One turn or mirror swaps these rows in pairs. Which row does each one swap with?
vup: [-1.88 -1.30 -1.36  1.76 -2.71  0.51  0.09  1.38 -2.29  0.19  4.68 -0.65
  1.14  1.87  1.32  1.51  3.30]
Fune: [ 0.31  0.00 -1.27  2.33  0.32 -0.34  4.88  0.68 -4.36 -1.57 -1.76  0.48
  0.58 -0.21 -0.66  0.33 -1.72]
sug: [ 2.45  1.46 -1.26  1.05 -0.56  4.73  2.08 -1.67 -0.44  1.17 -0.92 -0.45
 -1.58 -0.83  3.17 -1.22 -0.78]
nozaz: [ 0.31 -0.88 -0.90  0.38  1.97  2.41 -1.35 -2.35 -3.74  1.49  0.28  2.17
 -1.49  1.21  3.20  0.00  3.71]
dese: [ 1.79  0.92  0.97  1.67  1.93  0.02  3.23  0.36 -2.30  0.58 -1.18  4.12
 -2.42  0.03  1.82  0.43 -2.55]
rer: [-0.72 -2.18  0.96  1.54  0.77 -2.60 -3.97 -2.96  2.18 -2.68  0.38  0.73
  1.78  2.10  3.14  0.37  0.29]
taze: [-0.32 -1.02  2.13  1.54  1.07  0.76  2.81  1.36  4.82  0.77 -0.89 -1.96
  0.68  0.85 -0.08  0.40 -2.13]
zud: [-1.93 -2.18  2.67 -0.02  2.44 -1.13 -3.07 -0.72  3.63 -0.81  0.93  0.58
  0.37  2.16 -0.59  0.71  1.63]
bup: [-3.08  0.15  1.84  0.86 -0.90 -2.42 -2.12  3.76 -0.85 -0.41 -2.05  0.74
  2.88  1.45 -0.46  1.94  1.39]
sarof: [-2.24  0.26 -3.92 -2.34 -4.37 -1.87  1.67  0.54  0.41  1.32  1.28  0.50
  0.34  1.13  1.01 -1.12 -0.31]
zonob: [-2.60 -2.23  0.58 -2.61 -2.28  0.82 -1.79  0.65  0.93 -0.89  1.91 -0.75
 -0.61 -1.71 -1.94  0.56  2.25]
Pak: [-0.12 -0.52 -0.30  0.69  1.97 -1.85  2.46 -0.16 -4.82 -2.57 -0.94  1.09
 -1.12 -0.07 -2.09 -0.43  1.87]
Fupav: [ 1.00 -1.03  1.37  0.70 -4.78 -0.27  1.72 -0.67  1.85 -4.79  0.49  0.59
  0.20  0.01  2.18  1.54 -1.12]
Latik: [ 0.84 -1.70 -2.65  2.72  0.63  0.45 -0.20  0.92 -2.06 -1.45  3.81 -1.20
 -3.20 -1.54 -0.39 -0.47  0.31]
Budu: [-1.82 -1.25  4.22 -0.18 -3.38  0.30  1.10  2.50  2.95 -0.15  1.41  1.40
  0.72  0.29  1.47 -0.86 -1.87]
bifev: [ 2.18  2.14  2.00 -1.53  3.46 -0.10 -1.39 -1.54  3.41  0.83  0.51 -1.56
  1.14  1.03 -0.41  0.76 -0.75]
Mebu: [-1.16 -1.29 -1.45  0.93 -2.82  1.78 -1.47 -2.76 -4.18 -1.55 -1.40 -0.05
  3.51  0.37 -0.80  1.28 -1.59]
tomo: [ 1.63  0.24  1.20  0.04  2.10  0.56 -1.81 -4.22 -3.68  3.30 -1.10  0.93
  0.51  1.31  3.08  0.46  0.50]
zazi: [-2.13  1.34 -0.53 -0.36  1.28 -3.57 -2.30 -1.89  0.37 -3.81 -0.47  0.21
 -0.71  1.41  3.60 -0.86 -2.26]
Vaku: [-0.31 -0.50 -0.16  2.41 -5.21  1.21 -4.94 -0.03  1.19 -1.26 -0.58  0.95
 -0.99  0.26  1.21  0.13  0.52]
Lalam: [ 0.40 -1.61 -0.16  1.89  1.60  1.21  2.51 -4.71 -1.97  3.48  1.21 -0.38
 -0.48  0.15  1.81 -0.76 -0.17]
vesus: [-1.03 -0.58 -0.30  2.91 -3.00 -0.42  4.87  1.14  2.22  1.71  0.63 -1.68
  1.79  1.18  1.22  0.03 -1.11]
Vosap: [-0.05  2.92 -1.18  0.65 -0.92 -2.15 -0.46 -0.33  2.14 -3.57 -0.99  0.15
  0.05  0.98  1.66 -1.36 -4.47]
medu: [-1.35  1.10 -1.40 -1.35 -1.53  0.61  2.54  3.81 -2.13  0.82 -2.38  0.20
  2.18  1.67  1.84 -2.87  0.14]
Fedem: [ 2.01  0.41 -2.13 -0.14  3.68  2.07 -1.27 -3.04 -0.04  1.95 -0.40 -0.14
 -1.04 -0.17  3.52 -1.95 -0.94]
zupuf: [-1.22 -0.53 -3.39 -0.31  2.42  0.54  0.25 -0.44  2.70 -2.98  1.06 -0.88
  0.32  0.36 -0.64 -0.81 -3.66]
ref: [ 0.70 -0.70  3.77 -0.84 -2.83  0.30 -5.06  2.04 -1.51  0.23  0.29  0.89
  1.01  2.34  1.52 -0.51 -0.57]
Nonu: [-2.23 -0.95 -0.51  2.66 -1.19  0.70 -0.50  4.47 -2.02  1.59 -1.59 -0.30
  1.81  1.23  1.13  2.77  2.82]
Bop: [-1.14  0.70  2.93  0.94  2.63 -1.19 -2.79  3.39 -0.73  0.33  0.54  0.30
 -1.29 -0.88  2.48 -0.20 -3.42]
tev: [-0.03  0.43  4.07  2.43  2.78  0.27 -0.52  3.89 -2.43  1.18  1.16  0.58
  2.26  0.05  1.26 -0.18  1.26]
zike: [ 4.25 -0.14 -3.26 -0.10 -2.50  1.63  1.66 -0.22 -2.39  0.11 -1.80  0.38
  2.48 -0.78  2.14  1.21  0.52]
puro: [ 3.61  2.19  0.70 -0.93 -3.12  3.63  0.33  0.25 -0.03 -0.40 -2.17 -1.00
  1.66 -0.46  1.64 -0.37 -2.34]
Viv: [ 0.16 -1.73  0.55 -1.61 -1.47 -1.36 -1.37  1.95 -1.77  2.57 -0.29  0.77
 -2.44  1.07  5.57  1.45  1.48]
dab: [ 0.41  3.25 -0.54  1.78 -2.30 -4.21 -0.41  1.15  0.74  0.97 -0.58  1.77
  1.29  4.26  0.49  1.69  0.39]
rus: [-0.06  0.82 -0.33  1.04  2.21  0.41 -0.16 -0.29 -4.18  0.61 -0.41  2.58
  1.51  0.60 -0.59 -1.12  4.93]
posa: [ 1.55 -1.57 -1.19  3.19 -1.01  0.90 -3.25 -1.43  0.62 -2.04  4.17 -1.18
 -0.18  0.41  2.52 -2.60  0.51]
ged: [-2.05  0.32  0.91  0.92 -3.12 -2.28  0.99  0.34  3.90  1.23 -0.73  1.38
  3.60 -0.29  0.46 -0.67 -2.04]
rudu: [ 0.31 -0.74 -2.96  2.16 -4.66 -0.21 -2.88 -1.79 -2.83 -1.98 -0.07  1.10
 -0.78  0.79  2.25  0.33  1.92]
Diz: [ 0.16  0.66  0.58  0.49  4.38 -3.37 -0.35 -1.29  1.68 -0.63 -0.57  0.63
  1.07  1.41 -3.02  0.45  0.38]
Mizu: [ 0.20  0.21 -1.61  1.46  2.59 -0.41 -0.71 -5.59 -3.19  0.07 -0.66  1.66
 -0.21  0.02  3.15 -0.09 -0.82]
bobem: [ 2.48 -0.95 -2.77 -1.50 -2.21  3.47  1.61  2.66 -1.96 -0.45  1.34 -1.04
  0.39  0.93  3.39 -0.46  0.88]
safa: [ 1.53 -1.41  1.97 -3.23 -3.48 -0.48  0.87  1.07 -1.96 -0.99 -1.50  1.45
  1.30 -0.49  0.93  3.65 -2.10]
lazaz: [-0.79 -0.28  0.38  0.66  2.01 -1.92 -1.07 -3.26  2.78  0.58  2.31 -1.25
  1.51  1.71 -2.59  1.05  2.06]
Mapit: [ 0.20 -1.17  2.64  1.74  4.00 -0.47  1.96 -1.56  2.92  0.95  0.97  0.43
 -0.16 -1.04 -1.43  1.45  0.12]

dab swaps with Mebu
Budu swaps with bobem
sarof swaps with safa
medu swaps with Fupav
vesus swaps with puro
ged swaps with zike
Pak swaps with zazi
Fedem swaps with Mapit

One turn or mirror swaps these rows in pairs. Which row does each one swap with?
rumo: [ 0.21 -1.11  0.26 -1.31  0.60 -1.12 -0.31 -2.02  1.16  1.46 -0.32 -0.68
  2.84  0.28  8.49  0.09  0.40 -0.57 -0.68 -2.11  0.22]
Mup: [ 3.34 -1.26 -1.34  3.08 -1.40  1.47 -0.07 -0.96 -0.19  1.41  3.62 -2.26
  3.46 -2.57  0.93  0.90 -1.71 -2.21 -3.10 -1.83 -1.05]
zev: [ 0.17 -0.52 -0.56 -1.02 -1.21 -0.64 -0.59  0.93  6.23 -2.56 -0.54  0.78
  0.97 -0.65  0.21  1.75  0.64 -0.59 -1.31 -4.21  0.11]
Zedu: [ 0.01  0.37  0.07  0.33 -1.48 -0.65 -2.45 -1.57  0.45  8.44 -0.88 -0.53
 -0.67  0.45  4.38  4.17  0.21 -0.84 -0.85 -2.44  1.51]
nalu: [ 1.38 -2.20  0.53  1.22 -1.47 -0.47 -0.43 -0.67 -4.76  4.19 -1.04 -0.42
  4.31 -0.19 -1.30  0.16  0.43  1.09 -0.44 -3.27  0.02]
pifi: [ 1.58  0.73 -0.13  1.60 -0.62  1.88 -2.40  1.23  0.28  1.05  5.01  1.26
  1.31 -1.95 -0.02 -2.95 -1.46  0.06 -1.48 -2.58  0.09]
luz: [-1.00  2.08  1.77 -0.96 -0.20 -3.14  3.98 -1.19  2.31  4.24 -0.35  0.13
 -0.58 -3.07  2.78  0.48  0.95 -1.00 -1.63 -4.24  1.10]
dafi: [ 0.89  1.07 -0.27 -1.85 -2.11 -0.34 -2.22 -1.36 -3.63  0.50  1.84  0.11
 -0.41 -1.71 -1.86  0.59 -4.11  0.45  1.80 -0.67  0.88]
dov: [ 0.37 -1.48  1.32 -0.49 -0.82 -0.61 -0.89  0.11 -5.42 -0.86 -1.52 -1.63
 -3.31  0.77  2.85  0.58  1.47  0.02  0.67  0.22 -0.63]
muv: [ 0.85  0.39  0.00 -0.94 -0.46 -0.79 -1.51  0.30  2.24 -4.49  0.78 -0.24
 -4.20 -0.68  0.88  0.55  0.52 -1.07 -1.28 -1.38 -0.39]
Faz: [ 1.05  1.34  1.28 -0.31 -0.71 -0.72 -0.49 -0.33 -0.29  6.06  0.08 -0.24
 -4.67  0.21  2.09  1.08  0.97 -0.62 -1.42  4.04 -0.65]
tafe: [ 2.23 -2.73 -0.15  0.74 -2.15  1.01 -0.69 -2.72 -2.34  1.44 -1.95 -2.68
 -3.22  1.14  4.97  3.07  0.40 -0.86 -2.64 -1.09 -0.13]
Raroz: [ 0.12 -1.41 -0.35  1.48 -0.51 -0.71 -2.46  0.68  6.06  5.79  0.28  0.48
 -2.26  0.43  2.84  3.17  0.57 -1.45 -1.00  0.22  1.07]
godu: [-0.34 -1.03  1.10  0.21 -0.83 -0.54  1.33 -0.53 -1.45 -4.14 -0.96 -0.26
  1.97 -1.63  3.13  0.83  2.31 -2.11 -1.28 -1.19 -1.91]
Zil: [-0.25 -1.24  0.33 -0.37 -0.63 -0.60 -0.75  0.55 -1.50 -3.84 -1.05 -0.91
 -5.09  0.34  1.07  2.08  1.04  0.07 -0.75 -0.39 -0.34]
Vil: [-0.27  0.63 -3.15  1.92  0.58  1.13 -2.77  0.28 -0.06 -0.84  4.87 -0.44
  1.77 -2.18 -0.27  0.24  0.28 -1.80 -1.11  0.01  1.12]
Dopad: [ 0.21 -1.48 -0.57 -1.62 -0.08 -0.85 -1.16  1.80  2.74  6.84 -0.72 -1.34
 -5.04  0.87 -0.63  3.54  0.55  0.10 -0.94 -0.08 -0.46]
boneb: [ 0.97 -1.42  2.41  2.53  0.97 -3.07 -0.18  2.43  4.05  1.92  2.84 -0.87
  0.77 -2.36  0.88  3.08  3.06  0.24 -3.72 -2.25 -1.12]
safim: [-1.84  1.82  1.89 -2.27  0.59 -1.36  0.31 -2.93  1.84 -0.30 -0.09  2.62
 -0.76  1.57  1.31  2.50  1.68 -1.14 -4.15 -0.20  0.46]
vav: [-0.13  2.43 -2.94  0.26 -1.11 -2.29  1.02  3.27 -0.06  3.64  1.02 -0.99
 -0.37 -4.60 -0.35  1.88  1.27 -2.96 -2.46 -2.10 -2.01]
Vanu: [ 0.32  1.46  0.97 -0.27 -1.85 -2.32  1.19 -0.76  0.03  2.67  3.90 -1.02
 -0.09 -4.65  0.15  0.34 -3.63 -0.43  1.04 -2.36 -3.05]
galoz: [ 1.81 -1.16  2.90 -3.09 -2.29 -0.32 -0.95 -2.14 -0.56  3.03 -1.72  0.99
  1.02  1.51 -0.21  0.78 -3.19  2.33  2.54 -0.83  0.10]
luvak: [ 1.19  0.16  0.52  0.11  0.07  0.34 -0.96 -0.01  4.32  2.67 -2.06  0.01
 -3.34  0.60  6.83  0.34  1.30  1.08 -0.59 -2.57  0.79]
zeg: [ 0.50 -2.38 -1.91  1.43 -1.72  2.93 -4.18 -1.81 -1.41  1.63  1.06 -0.02
  1.11  1.44 -0.90  2.44 -0.66 -0.13  1.69  1.96  0.15]
Maku: [ 1.23 -2.69  1.86 -2.25 -0.96 -1.86 -0.99 -1.48 -2.57  7.43  0.72  0.48
 -0.82 -0.87  1.69  4.57  1.46  1.26  0.40 -1.25  1.53]
dag: [ 0.17 -0.68  0.05 -1.54 -1.16  0.45 -2.36 -0.06 -3.24  0.28 -1.63  0.73
 -4.73  0.54  4.35 -0.63  0.71  1.30 -1.04 -4.04 -0.27]
volor: [ 1.55 -1.82 -2.05 -1.19 -2.84  3.46 -2.14  2.95  1.85  2.78  4.59 -1.16
  1.42 -0.11  0.71  1.18 -0.90  0.32  0.26 -3.90 -0.18]
nokap: [ 1.74 -2.19  0.67 -2.97 -0.19  1.73 -0.92 -0.11  2.90  7.01  0.37 -0.68
  0.89  1.46  2.74  2.40  0.82  0.19  1.20  2.38  0.49]
mavod: [ 2.05 -1.42 -0.02  1.17 -0.05 -0.56 -0.58  0.61  3.26  7.43  0.24 -1.14
 -3.38  0.92 -2.22  1.02 -0.27  1.23  0.87 -1.86 -0.79]
misef: [ 1.11 -2.16  0.74  0.29 -1.07 -0.10 -0.50  0.59 -0.07  1.03  0.95  0.83
  1.46 -0.23 -3.90 -3.11  0.15  1.57 -0.10  1.84  1.39]
Kag: [-1.78  1.67 -0.39 -3.60  0.84 -2.13  0.38 -3.49 -1.10 -0.92  1.54  1.60
  0.39 -1.58 -0.48  0.12  0.76 -0.45 -1.51 -0.12  1.78]
dez: [ 3.97 -0.69  2.06  1.74  0.48 -1.86  1.50  2.70  2.54  4.67  1.35 -1.70
  1.58 -1.00  2.35  0.31  2.19 -2.41 -1.82 -3.08 -3.52]
zut: [ 0.25 -1.43  0.45  0.49 -1.70 -0.60 -1.77  2.17 -0.61 -0.85 -0.80 -1.03
 -3.03  0.86 -4.90  0.53  1.02  0.55  0.07 -0.44 -0.01]
Fifol: [ 0.62  0.86 -0.50  1.19 -0.08 -0.56 -2.27  1.85  2.84 -0.55  2.47 -1.50
  0.69  2.29  1.97  3.50  4.83 -1.39 -2.77  0.34 -1.28]
dezot: [ 1.40 -1.16  0.58 -0.67 -2.30  0.06 -0.44  2.17 -1.79  2.55 -0.04  0.65
  0.57  1.11 -5.74  2.45  0.10 -0.70 -0.09 -2.10 -1.63]
Pav: [ 0.91  0.84  1.01 -1.76 -2.66 -1.12 -0.74  0.41 -5.61  3.96  0.67 -1.10
  3.23  1.13  1.27  3.54  1.83 -0.34  1.08 -0.28 -0.50]
vozed: [-0.68 -0.03  3.09 -2.09 -1.51 -0.21  0.13 -0.03 -0.42  0.21  0.16 -1.45
 -0.88  1.45  6.83  0.39 -0.96  2.57 -1.98 -2.50 -1.62]
Bon: [ 0.04 -0.86  0.52 -0.79 -2.71 -0.12 -1.24 -0.76  2.89  1.65  0.90 -1.22
 -7.26 -1.06  2.25  2.60  0.19 -1.04  0.81 -1.48 -0.68]
tad: [ 3.00  0.24 -0.64  0.83 -1.19  0.05  0.22  2.37  0.32  5.63  0.91 -0.42
  2.98 -2.69  1.07 -1.05 -2.40  0.98  2.14 -4.30 -0.64]
piv: [-2.78 -1.26 -2.51 -2.27 -0.18 -2.26 -0.48 -1.09 -0.37 -1.23 -3.07  1.15
 -0.89 -0.83  0.72  0.13  2.29  1.23 -2.09 -2.00  2.13]
kog: [-1.34 -0.24  0.58 -0.14 -0.80 -2.25  1.35  4.28  2.65  2.51 -2.43 -2.57
  3.59 -2.15  2.82  2.84  0.71 -0.02 -1.60 -2.97 -1.99]
Vopu: [ 2.04 -0.80  0.13  2.97 -1.30 -0.34 -0.15 -0.62  2.70  5.86  1.87  0.46
  5.10  0.07  2.18  1.52  1.41  0.03 -1.03  2.05 -0.82]
Gebik: [ 0.50  0.78 -1.28 -0.40 -0.54  0.45 -0.80 -0.92 -2.27 -0.55  4.41  0.72
  1.26 -2.41 -1.96  0.84 -2.61 -0.51  0.45  0.43  1.19]
sika: [-0.87  2.10  2.50 -1.84  0.08 -3.11  3.67  1.65  1.20  4.70  1.50 -0.55
  1.36 -3.80  0.77  0.83 -0.41 -1.59 -2.69 -1.24 -0.59]
pab: [ 1.73 -1.10  1.92 -1.08 -0.76 -4.21  2.75  1.96 -0.74  5.49 -0.92 -0.24
  2.16 -2.87  2.46  1.07 -0.82 -1.68  0.72 -2.79 -2.53]
pipun: [ 0.95 -2.32  0.16  1.60  0.97  0.79 -1.46 -1.96  3.29  0.18 -0.31  0.59
 -0.17  1.74  2.77  0.54  4.82 -0.64 -4.01 -1.38  1.24]
Guvo: [ 1.00 -2.58 -1.14  0.71 -2.74 -1.82  0.89  1.02  0.11  3.96 -3.98 -0.52
  1.01  0.24  4.34  3.76  4.51 -0.68 -0.51 -2.33 -1.72]
dosi: [ 2.33 -3.88 -0.48  2.61 -2.54  1.43 -3.03  3.57  1.20  3.48 -0.04 -2.65
  2.63  0.82  1.63  0.52 -0.56 -0.39  1.86 -2.44 -0.03]

Pav swaps with Fifol
mavod swaps with luz
Gebik swaps with Zil
zev swaps with galoz
Faz swaps with vav
pipun swaps with nalu
dafi swaps with muv
Guvo swaps with Vopu
tad swaps with luvak
piv swaps with misef
Dopad swaps with sika

